In the rows, 128 means zero.
Each named move below is a turn or a mirror, shown by a few rows before and after it. Which moves, in which order, take the first row of each later pair to the second? The first pair is answered.
move N:
[141 135 152 138 139 129 132 138] -> [129 121 120 132 124 101 135 117]
[ 66 140 164 126 156 217  75  67] -> [ 45 121 118 117 133 171  78  32]
[111 124 118 121 141 146 143  99] -> [116 131 128 123 147 157 140 109]
[128 170 160 136 121 204  99 179] -> [ 81 126  59 118  70 105 107 105]
move S:
[114 143 120 129 146 145 161 159] -> [111 124 116 127 141 106 173 127]
[ 78 129 129 123 119 152  94  72] -> [ 96 150  90 117 106 180  97 146]
[150 114 140 134 138  99 157 120] -> [143 125 167 136 153 138 138 124]
move F:
[157 138 143 170 116 152 116 180] -> [145 143 125 165 109 163 108 180]
[ 95 123 122 146 121 128  91 130] -> [117 115 162 155 135 112 103 130]
[132 140 147 140 129 155 106 152] -> [130 139 145 140 128 154 104 149]
[103 134 120 125 138 181 107 128] -> [135 124 172 137 159 159 128 127]
move R:
[141 106 195 134 147 169 128  98] -> [174  86 138 134 102  82 158 142]
[127 137 170 127 150 157 115 103] -> [159 116 150 128 118  82 132 133]
[106 120 127 119 115 146  89 135] -> [122 112 149 123 117 124  88 133]
[106 142  90 119  91 115 110 152] -> [ 90 153 139 122 119 160  89 121]
move Q:
[114 124 129 132 118 136 100  77] -> [121 144 124 131 130 175 104 106]
[112 131 142 124 125 133 108 125] -> [118 135 143 123 126 141 112 138]
[139  93 153 143 112  51 125  95] -> [ 90 105 144 133 135 113 111  44]
[146 142  95 129 119 139 147 169] -> [149 121  96 133 108  96 145 154]

(two moves a pair)
[131 124  57  99  85 152 104 161] -> [162 134 156 117 122 191  87 176]	R then Q
[137 119  69 138  96  87 149 163] -> [146  99 125 149 118  56 162 114]	Q then F
[ 92 124 150 110 135 179 121  82] -> [148  98 195 125 122 104 127 110]	R then N
[137 117 163 109 150 106 151 117] -> [112 143 127 101 143 168 123 144]	F then N
[148 138 149 123 141 155 150 157] -> [108 119 152 119 138 137 127  84]	N then S
[108 157  83 142  99 154 102 203] -> [ 83 159 108 144 117 188  82 168]	Q then R
[133 109 177 134 128 104 106 106] -> [ 98 134 111 120 112 166  86 131]	F then Q
[110 119 107 125 106 114 107 105] -> [131 125 167 135 132 129 109 107]	S then F
[109 109  97 119 108  94 130  95] -> [ 91 134  97 114 129 162 120 102]	Q then S
[118 139  93 124 126 152 121 152] -> [116 135 144 135 142 165 105 132]	R then F
[140 151 100 127 145 145 153 161] -> [114 135  99 123 155 131 160  98]	S then R
[ 84  71 104  97 133  51 144  66] -> [ 42  96 126  98 142 137  88  52]	S then N
[149 115 156 131 123 125 115 161] -> [120 120 109 121 101 132 103 155]	F then N
[145 120 143 125 103  94 156 126] -> [141 148 147 124 110 157 137 161]	F then N
[120 138 134 131 143 142 146 129] -> [125 124 133 134 133 108 150 121]	R then N
[139 125  88 128 113  85 155 136] -> [135 112 121 133 130  78 158 101]	Q then F
[150 107 133 123 138  96 174 116] -> [151 126 100 115 138 125 179 142]	N then R
[132 130 104 125  92 114 100 167] -> [132 107 149 131 105  81 106 115]	F then Q
[123 132 114 121 121 132 108 138] -> [127 126 111 120 119 110 116 132]	N then S
[129 141 109 126 106 150 104 200] -> [152 103 164 138 107  71 116 156]	F then Q
[ 98 132 137 122 168 160 147 119] -> [117 113 167 129 159 111 146 108]	R then Q
[111 141 144 139 127 154  97 137] -> [141 127 144 142 113 101 116 158]	F then R
[125 131 148 141 144 159 126 137] -> [126 124  95 134 120 126 144 152]	F then S
[107 158  75 111 129 146 101 171] -> [101 160 129 118 151 174  85 152]	Q then R
[133 134 175 134 129 133  95 137] -> [149 128 134 129 108 103 113 168]	R then N
[150 103 142 113 169 147 125 116] -> [132 102 113 106 164 150 129 108]	N then Q
[121 137 105 120 141 138 156 119] -> [123 131 127 124 148 134 159 107]	S then F
[101 119  97 118  93 122 105 121] -> [144 131 153 130 105 137 108 174]	N then Q
[152 123 106 139 131 134 157 134] -> [126 121  98 136 128 141 142 103]	S then F
[ 91 108 105 124 108 127 150 116] -> [103 129 124 126 126 172 151 139]	Q then N
[136 124 115 145  94  61 135 119] -> [170 139 156 151 115  91 145 161]	N then S
[134 130 105 126  82 114  84 151] -> [117 121 123 128  90 116  75 110]	Q then S
[142 156 104 111 166 152 188 143] -> [145 142 134 113 176 135 195 116]	S then N
[112 117 148 136 109 119  93 117] -> [115 124 119 131  96 125  93 141]	S then N
[113 104  79 119 117  73 152  83] -> [145  99 167 140 120  60 120  97]	S then R
[111 125 125 144 102 121 123 137] -> [113 127 114 143 106 125 134 141]	F then R
[123 128 140 116 141 124 137  99] -> [121 125 111 113 126 112 136 112]	R then F
[164 117  92 138 142  86 195 161] -> [142 148  94 133 171 176 187 166]	N then R
[122 128  86 118 149 153 154 127] -> [127 128  96 120 153 151 161 123]	S then Q
[121 155  86 113 122 161 119 153] -> [170 141 135 127 126 109 140 173]	Q then F
[121 131  85 121 134 125 150 128] -> [152 130 123 131 137 121 152 161]	N then Q
[136 121 107 131  95  87 111 159] -> [115 108 122 130 104  81 105 104]	F then Q
[136 163 104 111 160 184 149 175] -> [167 148 137 121 175 146 178 168]	S then N
[159 148 132 132 131 143 142 179] -> [130 135  73 120 103 113 138 151]	F then N
[ 93 154 143 109 170 174 162 103] -> [108 124 173 116 157 101 160  71]	N then R
[146 108 153 137  99  86 111 141] -> [124 115 178 140 113 120  90 115]	S then Q
[123 158 102 125 125 208 114 181] -> [183 124 146 140 101  98 126 204]	R then R
[105 119 123 122 129 108 125  87] -> [128 131 172 131 151 141 124 116]	F then N
[145 128 130 158 153 126 157 141] -> [136 132 122 155 161 143 154 137]	R then R
[109 146 104 135 107 172  87 184] -> [165 111 189 152 135  89 135 156]	N then F
[140 128 139 154 101  97  91 160] -> [ 99 129  96 143  96 109  87 126]	Q then R
[114 143 100 121 107 177  95 155] -> [169 118 189 143 137 115 136 140]	N then F
[126 142 129 138 119 109 117 153] -> [124 143 151 141 125 117 114 148]	Q then N
[123 129  98 130 126 131 150 123] -> [142 132 144 141 140 143 144 136]	N then R
[154 127 141 117 124 116 142 163] -> [111 138  95 104 127 153 137 138]	N then R
[110 128 138 117 123 144  98 110] -> [139 140 128 116 123 147 113 160]	F then S
[135 121 144 112 158 146 167  83] -> [167 119 150 116 149 119 179 122]	Q then R
[121 114 130 111 114 109  97 121] -> [139 111 155 117 129 104 113 120]	R then F
[166 122 114 141 134 134 144 202] -> [116  80 115 140 117  69 122  91]	Q then Q
[129 144 128 129 120 142 140 168] -> [110 143 107 123 116 148 135 152]	Q then R
[129 123 165 101 139  88 133  86] -> [126 164 128  92 147 172 131 152]	Q then S
[111 119  76 118 121 101 149  98] -> [ 93 133 100 116 144 152 138  82]	Q then S
[130 123  80 117 143  88 194  99] -> [128 157 101 116 172 173 188 128]	R then Q
[123  93 205 136 146 112  80  98] -> [145 136 112 120 126 165 101 217]	Q then S
[122 146  59 116 139 158 167 162] -> [152 141 111 124 170 147 196 161]	F then R
[ 98 134 183 145 158 166  87  80] -> [181 120 179 152 125  80 119 176]	Q then R
[123 137 101 111 150 133 163  88] -> [148 152 120 115 157 163 163 140]	S then Q
[146 181 162 134 167 178 108 141] -> [157 142  82 126 117  54 146 132]	S then Q
[158 112 123 131 140 109 138 143] -> [128 109  94 125 130 109 125 116]	Q then F
[107 148 104 120 127 167 116 133] -> [158 129 128 130 128 103 156 156]	F then R
[124 124  76 109 146 123 198 121] -> [135 144 100 112 160 171 188 150]	N then F
[135 113 144 129 118 114 150 105] -> [150 120 146 130 109 117 144 140]	S then R
[103 148 124 121 132 167 100  81] -> [157 152 162 132 122 156  91 151]	R then S
[161 145 151 133 117 138 115 179] -> [129 135  85 121  86 110 111 150]	F then N
[164 126 151 101 131 125 149 126] -> [136 127 106  91 124 136 153 111]	N then R
[134 116 113 128 138  93 162 115] -> [121 125 144 131 160 131 147  93]	R then R
[106 138 130 133 150 134  89 156] -> [131 122 131 135 147  85 119 157]	S then F
[142 131 161 128 123 124 112 136] -> [126 136 126 123 110 133 100 146]	F then Q
[129 134  64 116  77 107 138 146] -> [ 86 148 101 117 112 174 111  88]	R then N
[158 128 150 142 140 131 152 168] -> [132 124  84 129 118 113 159 153]	R then N
[140 117 154 136 159 134 146 104] -> [127 114 160 137 145 129 117  95]	F then R
[ 88 136 118 127 144 186 113 103] -> [ 99 103 125 128 140 111 139  63]	F then N
[110 146 153 130 145 189  92 128] -> [130 108 182 141 122  98  92 100]	R then Q
[140 135 180 135 164 148 133 129] -> [143 147 125 127 149 162 148 171]	S then R
[125 136 182 141 143 148 111 124] -> [123 149 136 135 120 164 104 166]	F then Q
[107 141 100 143 128 113 117 120] -> [121 133 135 153 133  97 112 115]	R then R
[ 94 155  73 122 148 189 163 113] -> [166 136 166 145 176 128 202 124]	F then Q
[119 141  70 114 121 139 141 143] -> [106 118 124 123 137 116 134  69]	S then R
[ 92 135 142 121 127 124 101 119] -> [101 128 153 123 132 110 106 114]	F then N
[140 145 133 120 152 156 175 148] -> [115 152  93 110 132 167 151 147]	R then F
[107 115  68 144 117 134 107 111] -> [143 110  71 147 127 105 154 132]	F then R
[122 134 135 122 118 175  83 176] -> [157  92 176 133 127  81 121 135]	N then F
[109 130  92 130 126 119 152 107] -> [136 131 137 138 151 119 169 116]	Q then F
[102 117  34 109 114 132 146  97] -> [155 115  53 113 126 105 191 147]	N then S
[144 124 125 116 122 115 151 130] -> [127 123 112 113 117 119 142 112]	Q then F
[152 123 163 131 121 104 116 148] -> [143 141 111 123 115 134 123 174]	R then N
[126 129 126 123 126 116 120 114] -> [139 136 126 123 127 124 125 142]	N then S
[111 115  50 120  78  94 116 141] -> [168  94 173 141 134  61 158 116]	Q then F
[149 111 113 121 151 104 154 112] -> [128 124 113 118 166 147 144 100]	R then S
[106 103 120 125 110  95 103  80] -> [ 94 132 132 124 122 169  83 106]	R then S
[ 95 142  79  93  94 138 117 133] -> [150 114 164 114 122  76 159 115]	F then N
[135 141 125 127 123 155 110 164] -> [142 117 112 126 115  87 137 132]	S then F
[169 149 150 134 123 142 128 196] -> [108 111 168 134 123 102 101  68]	N then S
[111 157 118 119 122 171 135 138] -> [103 154 128 124 109 161 109 129]	R then F
[143 137 150 145 126 127  98 149] -> [130 148 113 138 122 148 100 149]	R then R
[121  93  38 117  89  74 155 149] -> [ 78 125  31 110 125 176 145 129]	R then S
[ 97 143  95 138 104 154 124 171] -> [126 136 173 155 122 148 114 171]	R then Q
[131 120 108 127  96 127  90 158] -> [106 113  97 123 102 131  92 114]	S then R
[111 177 120 126 164 219 156 160] -> [184 143 191 147 159 116 183 178]	F then R
[104 149  90 104 142 183 135 145] -> [165 119 174 123 157 111 166 142]	F then Q
[101 125 139 122 141 139 122 117] -> [120 115 158 128 138 111 125 131]	R then N
[101 129 120 121 103 128  99 108] -> [107 134  92 119  99 126 118 130]	Q then S
[127 137 127 130 117 101 120  91] -> [120 156 122 126 121 152 103 120]	N then F
[ 99 123 133 121 129 127 101 109] -> [115 132 146 127 127 139  93 140]	R then S
[120 153  67 112 183 218 145  88] -> [182 123 211 145 199 155 133  79]	R then Q
[127 130 181 126 152 129 151 102] -> [116 152 163 122 147 173 131 134]	N then S
[148 149 190 139 135 137 140 147] -> [135 161 108 124 123 155 160 174]	S then R
[147 123 105 141 118 122 158 141] -> [128 119 149 145 132 138 132  96]	Q then S
[143 122 150 136 133 107 145 114] -> [116 144 116 128 123 160 119 138]	S then F
[ 99 135 146 128 171 122 135  84] -> [141 145 180 140 167 123 129 149]	S then R
[117 126 109 127 120 126 122 133] -> [133 129 128 130 122 126 124 150]	N then Q
[102 131  88 119 146 127 146  93] -> [130 133 166 133 171 143 138 106]	Q then R
[131 142 129 132 179 172 146 120] -> [149 109 127 137 152  78 152 103]	R then N
[ 70 138  75 125  82 164  89 128] -> [147  94 201 152 126  73 149  95]	S then F
[126 115  78 120 123 109 166 107] -> [175 123 146 138 136 117 164 157]	N then Q
[116 137 121 123 149 149 163 120] -> [122 126 151 128 150 130 158 108]	N then R
[124 138 162 135 173 166 141 117] -> [158 125 109 132 132  91 165 165]	S then Q
[134 115 185 138 173 129 145  87] -> [166 104 133 136 139  72 170 139]	Q then R
[102 116 122 118 141 117 144  79] -> [132 115 175 131 154 115 144 102]	Q then R
[108 149 124 114 127 159  99 106] -> [137 134 175 126 147 131 122 100]	N then F
[173 124 116 150 149 109 153 184] -> [136 108  80 138 151  88 171 112]	R then S
[152 145 131 126 120 132 132 166] -> [122 146  92 118 113 143 127 141]	Q then R
[ 83 118 116 114 144 150 161  89] -> [110 139 137 116 155 184 162 142]	F then S
[143 118 149 136 103 100 105 139] -> [107 129 142 132 119 145  95 100]	Q then Q
[126 134 106 118 106 135 136 166] -> [137 135 146 125 116 143 130 172]	R then Q
[158 125 191 126 146 118 131 118] -> [123 151  92 106 106 163 102 161]	F then Q
[145 119 154 119 132 114 127 109] -> [154 127 153 120 126 123 121 142]	S then Q
[115 107 131 120 139  89 149  74] -> [105 124 139 119 166 142 153  73]	Q then F
[117 131 183 140 137 130  89 112] -> [103 115 123 129 109  82  96  92]	R then Q
[129 139 111 126 108 149  98 128] -> [128 125 127 132 104 122  94 109]	R then N
[146 123 159 138 107 113 111 155] -> [109 120 156 134 115 124  97 101]	Q then Q
[142 126 129 143 116  82 127 117] -> [130 161 122 138 138 160 126 146]	R then N
[130 122 123 131 101  73 101 113] -> [123 155 121 129 107 148  78 154]	N then F
[ 89 130  96 125 100 144  73 122] -> [160 124 194 144 141 122 116 149]	Q then F
[121 117 109 112 128 109 126  93] -> [126 142 129 114 141 168 112 129]	N then F
[101 144 103 121 110 160  97 135] -> [115 140  89 121  97 136 106 156]	Q then N
[ 90 103  80 102 121 140 123 109] -> [156 100 168 121 163 131 161 137]	Q then F
[108 124 116 108 118 133 125 115] -> [118 121 152 115 121 127 117 114]	S then R
[139 127 163 131  99 105  89 140] -> [127 122 153 129  96 102  85 123]	S then Q
[107 114 142  93 155 143 153 108] -> [126 122 167 100 155 151 140 137]	R then S
[145 137 163 123 120 143 109 160] -> [133 145 121 114 112 155 113 168]	R then R
[109 157  98 133 145 158 161 113] -> [132 142 127 141 155 123 183 104]	S then F
[121 114 100 153 106 134  99 142] -> [148 113 149 161 128 136 108 153]	N then F
